Rotation paths and how fast each direction turns (degrees per step)
Each turn is a multiple of 5 degrees from 10 to 175, or 0.
Each row of a path follows its step; steps can be skipped.
Rotation 1:
step 0: [1.789 -2.866 1.885 0.585 2.037 0.162 -1.013 -0.315 1.026 0.552 -0.316 -0.496 -3.064 0.977 0.050 0.445 -0.058 1.099 -0.232 -1.525 -1.204 -0.647 0.196 2.353 -0.197 -0.504 -2.327 -0.145 0.096 0.934 0.250 -1.367 1.558 -1.872 0.717 -0.234 -2.638 -0.685 -0.118 0.389 -1.689]
step 2: [0.929 -2.920 2.510 1.757 -4.201 0.541 1.017 -0.258 1.506 0.210 -1.746 -0.132 1.428 -0.252 -0.671 0.078 1.192 -0.221 -0.502 -0.370 -1.909 -0.263 -0.667 1.391 -0.373 0.410 -1.124 -1.876 0.497 -0.707 -0.241 -0.083 0.083 0.194 -1.686 2.225 0.051 1.635 -1.318 0.339 -0.186]
step 3: [3.211 -1.515 0.144 2.133 -0.318 1.522 1.619 -0.620 -0.735 -0.018 -1.841 -1.037 -0.512 2.057 -1.492 1.743 -0.771 1.707 0.650 -1.028 2.205 0.675 0.228 1.143 0.109 -1.441 -1.283 1.030 0.310 0.404 -0.556 -0.182 3.107 -1.240 1.489 -0.269 0.658 -0.670 -0.273 0.915 -1.203]
step 5: [-0.006 -1.826 -0.663 -0.514 -0.502 0.586 0.365 -0.781 0.595 1.144 -0.961 -0.307 0.113 -0.538 1.558 0.590 -0.122 -0.129 0.379 1.194 -0.177 -0.313 -1.569 3.242 0.013 1.795 -2.143 -1.684 0.018 -2.527 1.280 -1.271 1.715 -0.064 -0.979 2.889 2.220 -0.009 -0.207 0.703 -2.820]
step 7: [0.852 1.439 0.648 0.950 -0.735 -1.346 -0.236 1.728 0.782 0.317 -1.715 1.859 1.103 0.518 0.145 -0.505 0.093 0.807 2.209 0.156 -0.387 -1.917 1.281 2.655 -3.882 -1.128 -0.185 -0.008 0.405 -1.580 -0.507 -1.297 0.006 -1.965 0.257 -0.376 0.775 0.465 -1.317 -2.248 -0.757]
step 8: [0.383 0.357 -2.562 -0.219 -0.901 0.925 2.138 0.386 0.153 0.631 -0.348 0.066 -1.920 0.613 0.375 -1.963 0.012 -0.810 1.386 -0.856 0.045 -2.421 -1.183 1.218 1.139 0.971 -1.674 0.425 0.520 0.775 -0.480 1.163 0.522 -2.387 -0.951 2.351 1.725 -0.210 -2.303 -0.767 -3.194]
step 12: [0.458 0.962 3.230 0.066 -1.122 1.036 0.602 -0.695 -0.013 0.966 -0.090 1.668 -1.977 0.905 1.725 -0.746 0.800 -0.714 0.812 -0.686 2.425 -0.347 -0.767 -0.954 -1.152 -0.082 -0.272 0.713 -1.192 -1.900 0.749 -2.402 0.015 -2.973 -0.827 1.401 -2.171 -1.605 1.262 -0.049 -0.652]
step 16: [-1.047 -1.025 2.153 -2.136 -1.420 -2.067 -0.078 0.685 -0.846 0.377 -0.081 -0.366 -0.505 0.468 -0.092 -1.331 -0.458 0.696 -0.426 0.622 -0.489 1.880 1.143 0.560 -0.276 -0.875 -2.545 -2.873 0.572 -1.299 0.361 -0.432 2.111 0.316 -0.762 1.845 1.203 0.552 1.061 0.168 -3.679]
Directions:
[-0.529 -0.580 -0.105 0.804 -0.383 0.438 -0.109 -0.441 0.469 -0.025 0.252 -0.129 0.021 0.147 0.347 -0.303 0.635 -0.440 -0.191 0.208 0.411 0.207 0.281 -0.741 -0.396 0.541 1.011 -0.489 -0.033 0.357 0.434 -0.393 -0.049 -0.385 0.546 0.652 0.445 -0.115 -0.241 0.675 -0.622] -> 110
[0.590 0.106 -0.551 -0.725 -0.049 -0.271 -0.221 -0.074 0.582 0.543 -0.355 -0.523 -1.083 -0.638 0.027 0.080 0.750 -0.735 0.221 0.259 -0.274 -0.211 -0.423 -0.219 0.250 0.172 -0.056 -0.054 -0.396 -0.731 0.070 -0.115 -0.292 0.742 0.516 0.223 -0.133 0.403 0.576 0.480 -0.176] -> 90
[-0.566 0.252 0.708 -0.592 -0.016 -0.059 0.348 0.750 -0.172 0.055 0.073 -0.014 -0.100 0.377 -0.140 -0.120 -0.217 -0.212 -0.416 -0.075 -0.102 0.453 0.481 -0.180 0.409 -0.846 0.948 0.051 -0.579 -0.053 -0.967 0.211 -0.090 0.092 0.424 0.631 0.410 1.123 0.086 -0.046 -0.070] -> 145
[-0.137 0.147 0.251 -0.350 0.614 0.076 1.040 -0.100 0.219 -0.390 0.364 -0.415 0.261 0.012 0.161 -0.211 -0.585 0.063 0.686 -0.137 -0.458 0.243 -0.899 -0.489 0.256 -0.523 0.139 -0.378 0.546 -0.600 0.773 -0.249 -0.869 -0.354 -0.525 0.424 -0.166 0.016 -0.101 0.351 -0.479] -> 100
[0.352 -0.169 -0.008 0.148 0.200 -0.566 0.337 -0.218 0.393 0.791 0.749 -0.008 -0.225 0.569 -0.642 -0.088 -0.284 0.293 0.460 0.418 0.373 0.159 -0.356 0.408 0.068 0.281 0.623 -0.221 -0.865 0.512 -0.112 -0.253 -0.464 0.626 0.091 -0.181 -0.355 -0.363 -0.491 -1.033 -0.611] -> 100
[-0.888 -0.432 0.350 -0.177 0.931 0.157 -0.783 0.332 -0.951 0.290 0.376 -0.023 -0.340 -0.035 0.814 0.559 0.014 0.540 0.173 0.849 -0.151 0.362 0.110 0.739 -0.069 0.101 -0.198 -0.267 -0.433 0.021 0.657 0.006 -0.128 0.241 0.073 0.285 -0.203 -0.075 0.418 0.394 -0.179] -> 65
Rotation 2:
step 4: [-0.752 0.211 0.817 -0.648 -0.192 2.004 0.553 -2.229 0.813 0.612 2.068 -1.592 -1.647 -1.356 -1.829 -1.402 -0.126 1.951 0.176 0.506 0.406 0.525 1.993 -1.377 2.428 -0.732 0.456 0.444 0.471 1.211 -0.115 0.073 -0.763 1.647 -1.491 1.386 0.279 2.210 2.759 -0.856 -2.021]
step 7: [-0.355 -0.428 0.296 1.516 -2.303 1.576 -1.987 0.604 -0.497 1.279 -0.911 2.542 -0.359 1.424 -2.233 -0.292 -1.625 -0.256 -0.351 -1.450 -2.387 -1.770 -0.235 -1.805 2.133 -0.226 0.470 0.276 -1.913 1.219 0.442 -0.245 0.704 1.307 0.146 0.926 0.625 0.860 2.458 0.185 -1.948]
step 9: [-1.835 -0.066 -1.571 0.047 -2.277 -2.283 0.622 -1.133 -1.549 1.590 -0.734 -1.243 -0.909 -0.026 0.063 0.829 -1.553 0.062 1.599 -0.928 -2.016 -3.736 1.405 -0.085 0.516 0.384 -1.490 0.020 -0.291 2.659 -0.329 -1.587 1.521 1.457 0.969 1.821 0.120 -0.036 0.005 0.937 -0.580]
step 10: [0.105 0.708 -0.896 0.163 -0.130 1.720 -2.569 -2.017 -0.335 1.899 -1.785 -0.603 -0.248 -1.675 -1.592 -2.687 -3.216 0.134 0.195 -1.374 0.611 0.374 -0.538 -0.871 -1.745 -1.114 -0.190 1.598 -2.345 -0.628 -0.622 0.910 0.933 1.131 -0.885 -0.847 0.663 1.014 -1.082 1.237 -1.131]
step 12: [-1.337 0.407 -2.488 -0.187 -1.141 -0.057 0.719 -2.108 1.657 2.515 0.309 -1.562 -0.054 -0.811 -1.330 -0.508 -0.820 0.716 -0.123 0.672 1.650 -1.465 -0.062 -0.125 -0.274 0.543 -0.277 1.428 0.243 -1.052 -0.225 3.302 0.177 2.904 -1.358 2.745 1.965 -0.213 0.833 0.601 -0.496]
step 15: [-1.794 -0.775 -0.472 0.508 -2.576 0.798 1.221 -1.152 -0.066 1.044 2.585 0.757 -1.520 0.510 0.869 -1.838 -1.233 -0.071 1.753 0.074 0.384 -0.419 0.359 -1.384 2.425 0.104 2.558 2.730 -1.166 0.454 1.457 -0.421 -1.781 0.756 -0.953 0.384 0.447 1.127 1.649 -1.040 -0.984]
step 18: [0.898 -0.485 -0.927 -0.583 -1.125 0.038 0.158 -0.638 0.191 1.009 -0.739 0.370 -1.236 -1.117 -1.176 -1.503 -3.501 1.877 1.938 -2.669 -2.469 -1.070 0.032 -2.183 -0.262 0.508 -0.313 -0.595 -1.432 0.177 -0.232 -0.854 0.477 2.172 1.142 -0.654 0.136 0.973 3.123 0.416 0.238]
step 19: [-1.566 -1.100 -0.984 0.136 -1.286 1.555 -1.211 -0.259 -1.285 2.403 0.148 2.020 -0.485 1.357 -1.484 -0.183 -1.998 1.867 -0.034 -0.800 2.358 0.552 0.162 -0.690 0.968 -0.218 0.886 1.641 -0.556 1.687 0.546 0.635 1.467 -0.319 -2.334 0.687 1.961 1.053 -2.076 2.000 -1.086]
Directions:
[-0.664 -0.133 -0.223 0.660 -0.378 -0.306 -0.487 -0.007 -0.494 -0.827 0.026 -0.321 -0.768 0.893 0.519 -0.194 -0.387 0.170 -0.741 -0.103 -0.233 -0.448 -0.127 0.263 0.556 -0.286 0.282 -0.064 0.675 0.122 0.038 0.238 -0.186 -0.114 0.602 -0.382 -0.465 -0.255 0.478 0.861 0.069] -> 170
[0.407 -0.834 -0.071 0.262 -0.112 0.308 -0.523 0.306 0.431 0.314 0.193 0.625 -0.031 -0.467 0.001 -0.682 -0.235 -0.089 -0.500 -0.120 -0.736 0.381 -0.289 0.102 0.129 -0.145 1.025 -0.238 -0.418 0.342 -0.237 0.214 0.276 0.458 0.761 -0.774 0.083 0.483 -0.205 -0.564 0.720] -> 95
[-0.572 0.099 -0.082 -0.180 0.899 0.210 -0.215 0.211 -0.395 -0.203 0.184 0.448 0.362 0.630 0.373 0.377 -0.017 0.949 -0.315 0.189 0.149 0.982 -0.226 -0.127 -0.257 0.362 0.010 0.263 0.067 0.396 -0.527 -0.722 0.527 -0.171 0.406 0.388 0.527 -0.326 -0.758 0.374 0.663] -> 130
[-0.458 -1.036 0.562 0.356 -0.034 0.026 -0.240 0.837 -0.189 0.569 -0.075 -0.617 -0.126 -0.671 0.855 0.244 -0.537 0.253 0.358 -0.674 -0.250 0.198 -0.779 0.055 -0.169 -0.408 -0.699 -0.389 0.397 -0.423 0.353 -0.120 0.156 0.052 -0.279 0.341 0.337 0.301 -0.261 0.162 -0.262] -> 40
[-0.581 -0.161 -0.478 -1.306 -0.426 -0.548 0.406 -0.460 -0.870 0.061 0.128 0.119 0.326 -0.226 0.196 0.230 -0.373 0.323 -0.013 -0.331 0.163 -0.019 -0.388 -0.112 0.150 -0.056 0.467 -0.372 -0.220 -0.373 0.245 0.200 -0.394 0.773 0.681 -0.177 0.373 -0.790 0.008 -0.640 -0.458] -> 120
[-0.100 -0.497 -1.206 -0.599 0.331 0.446 -0.433 -0.094 0.375 -0.126 0.198 -0.164 -0.390 0.040 -0.235 0.160 0.344 0.275 0.436 -1.024 0.682 -0.471 0.641 0.657 -0.392 0.012 -0.361 -0.172 0.127 -0.138 -0.105 0.114 0.886 0.039 0.130 -0.782 -0.049 0.284 -0.267 0.285 -0.142] -> 40
[0.827 -0.651 -0.060 0.207 -0.150 -0.324 -0.137 -0.163 -0.421 -0.324 -0.804 -0.400 -0.161 -0.662 0.365 0.705 0.162 0.313 -0.217 0.767 0.385 -0.317 0.073 -0.337 -0.719 -0.172 -0.104 0.939 0.197 0.456 -0.364 -0.678 -0.009 0.765 0.126 -0.678 -0.004 -0.034 0.217 -0.044 -0.087] -> 90
Rotation 3:
step 1: [0.926 -1.722 0.584 1.014 0.126 -1.779 -1.451 2.431 -1.096 2.021 2.178 0.631 -0.702 -0.305 -0.234 -2.124 0.819 0.428 -0.112 1.073 -3.051 -0.662 -1.250 -2.018 -1.073 0.660 -0.511 -1.190 -1.605 -1.840 0.737 -2.397 1.863 -0.074 -0.722 -0.850 -0.788 -0.416 -2.548 0.463 -3.014]
step 4: [-2.307 -2.466 -0.164 0.465 2.567 -0.718 -3.648 2.703 1.225 -0.081 1.011 -1.797 1.113 -1.117 0.689 2.195 0.226 1.485 2.027 0.923 -2.759 -0.406 -1.134 -1.234 -1.727 -0.095 0.627 -0.361 0.051 0.277 -1.831 0.503 0.606 -0.502 -0.437 -1.308 1.224 1.072 -0.001 -2.038 -1.262]
step 6: [-1.912 0.669 -1.520 -0.048 -1.352 0.167 -1.638 1.124 0.241 1.231 0.518 -0.320 -3.432 -0.918 1.039 2.908 0.409 2.181 -1.417 -1.332 -2.704 -1.252 0.482 -3.487 -0.443 0.846 0.069 -0.189 -2.196 1.345 -0.476 1.844 -1.697 0.100 0.502 -0.244 0.413 1.651 -0.041 -1.539 1.435]
step 7: [1.143 -0.378 -0.803 2.749 1.129 1.039 -1.137 2.727 0.230 0.614 0.994 0.852 0.375 1.070 -0.277 1.045 2.007 2.058 -1.358 -0.907 -2.735 -1.218 2.075 -3.828 -0.989 0.686 2.484 0.659 -1.900 -0.791 0.811 -0.549 -0.729 -0.902 1.984 0.135 -0.238 1.259 0.468 -0.106 0.273]
step 9: [-0.448 -1.936 0.965 -1.511 0.062 0.614 0.196 0.349 -0.386 1.780 0.568 1.986 -2.836 -1.403 -1.949 -1.961 1.371 2.522 -3.127 -0.702 -2.351 0.370 -0.362 -2.112 -1.141 -1.052 0.556 -1.476 -1.984 -2.200 0.565 -1.058 -0.284 0.446 0.573 -1.182 0.087 0.543 -1.845 0.077 -1.747]
step 11: [-0.781 -2.189 0.642 0.782 2.841 0.345 -0.469 0.484 0.138 1.275 0.682 1.059 1.111 -1.521 -0.443 -0.672 -0.771 1.787 -0.844 1.209 -2.923 -2.148 -0.512 -0.907 -0.139 1.304 1.594 -1.014 1.071 1.694 -1.605 -2.104 -0.324 -0.913 -2.123 -0.490 -0.127 2.021 -1.446 0.446 -3.954]
step 14: [0.018 -0.787 -1.946 2.032 -1.085 -2.264 -2.990 2.449 -0.276 0.770 1.064 -0.805 -1.221 2.274 1.334 1.852 -0.136 2.251 -0.733 0.459 -0.927 -2.055 -0.232 -1.767 -1.279 1.331 0.901 0.500 -0.113 1.828 0.491 1.297 -0.491 -1.509 -0.953 -0.539 0.125 3.412 -1.167 -1.226 -0.902]
step 18: [-0.237 -1.963 -0.326 -1.738 1.679 -0.062 -1.710 2.491 -0.145 0.893 1.613 0.306 -1.926 -0.696 -1.941 -2.524 0.449 0.460 -0.476 0.629 -3.890 0.538 -0.921 -1.116 -0.237 2.885 0.749 0.125 -0.224 -1.726 -2.157 0.986 1.077 -1.190 -0.420 -0.832 0.584 -0.133 -0.458 -1.653 -2.587]
Directions:
[0.156 0.636 0.011 -0.568 0.452 -0.166 0.587 0.220 0.341 0.646 -0.467 0.438 0.176 -0.053 -0.094 -0.713 -0.551 -0.293 -0.057 0.252 0.008 -0.355 -0.006 -0.481 0.037 0.061 -0.157 0.116 -0.242 -0.551 0.564 0.391 0.852 -0.075 0.860 -0.271 0.987 -0.029 -0.769 0.326 -0.509] -> 45
[0.271 -0.130 0.221 0.257 -0.486 0.090 -0.343 -0.796 -0.113 0.241 0.728 -0.159 0.611 -0.006 0.619 0.004 -0.108 -0.134 0.497 0.040 0.263 -0.042 -0.669 0.373 -0.380 -0.343 0.155 -0.142 -0.026 0.360 -0.038 -0.591 0.378 0.233 -0.628 0.082 0.526 0.536 -1.514 0.509 -0.125] -> 35
[-0.063 0.036 -0.455 -0.345 -0.503 0.090 0.176 0.065 0.145 0.284 -0.676 -0.784 0.253 -0.087 0.032 0.764 0.349 0.161 0.175 0.795 0.540 -0.235 0.278 -0.645 0.926 -0.056 0.882 -0.082 -0.068 0.659 0.116 -0.229 0.802 0.102 -0.197 -0.423 0.263 0.452 0.108 -0.670 0.418] -> 45
[-0.283 -0.204 -0.396 0.020 -0.152 0.602 -0.378 0.095 0.264 -0.310 -0.327 -0.719 0.012 -0.194 0.323 0.077 -0.567 0.360 -0.022 -0.340 -0.357 -0.399 0.738 0.505 0.648 -0.271 0.529 -0.071 -0.587 -0.495 -0.043 -0.084 -0.724 0.340 0.201 -0.911 0.121 -0.366 -0.278 1.216 -0.195] -> 20
[-0.812 -0.107 0.056 0.084 0.078 -0.574 -1.022 0.133 0.447 0.240 -0.446 0.576 -0.023 -0.463 -0.199 0.740 -0.549 -0.461 0.176 -0.549 0.522 0.014 0.838 0.025 -0.431 0.328 0.193 0.239 0.800 0.542 -0.287 0.039 0.135 0.573 0.079 0.467 0.633 0.099 0.110 0.305 -0.232] -> 45
[-0.594 -0.019 -0.583 -0.245 0.503 0.043 -0.149 -0.216 -0.480 -0.028 -0.278 -0.793 -0.565 -0.023 0.108 0.430 -0.557 0.095 0.441 0.476 -0.227 0.634 -0.951 0.321 -0.060 -0.105 -0.687 0.901 -0.492 0.306 -0.201 0.229 -0.357 -0.142 0.567 0.318 0.757 0.578 0.195 0.033 0.248] -> 175
[0.698 0.250 0.044 0.239 -0.401 0.171 0.512 -0.396 0.717 -0.126 -0.007 -0.376 -1.065 -1.115 -0.634 -0.186 0.075 -0.287 -0.099 -0.650 0.365 0.060 -0.404 -0.072 -0.434 -0.282 0.401 -0.312 -0.257 0.725 -0.532 0.269 -0.350 0.262 0.697 -0.236 0.131 -0.208 -0.325 -0.351 0.111] -> 110
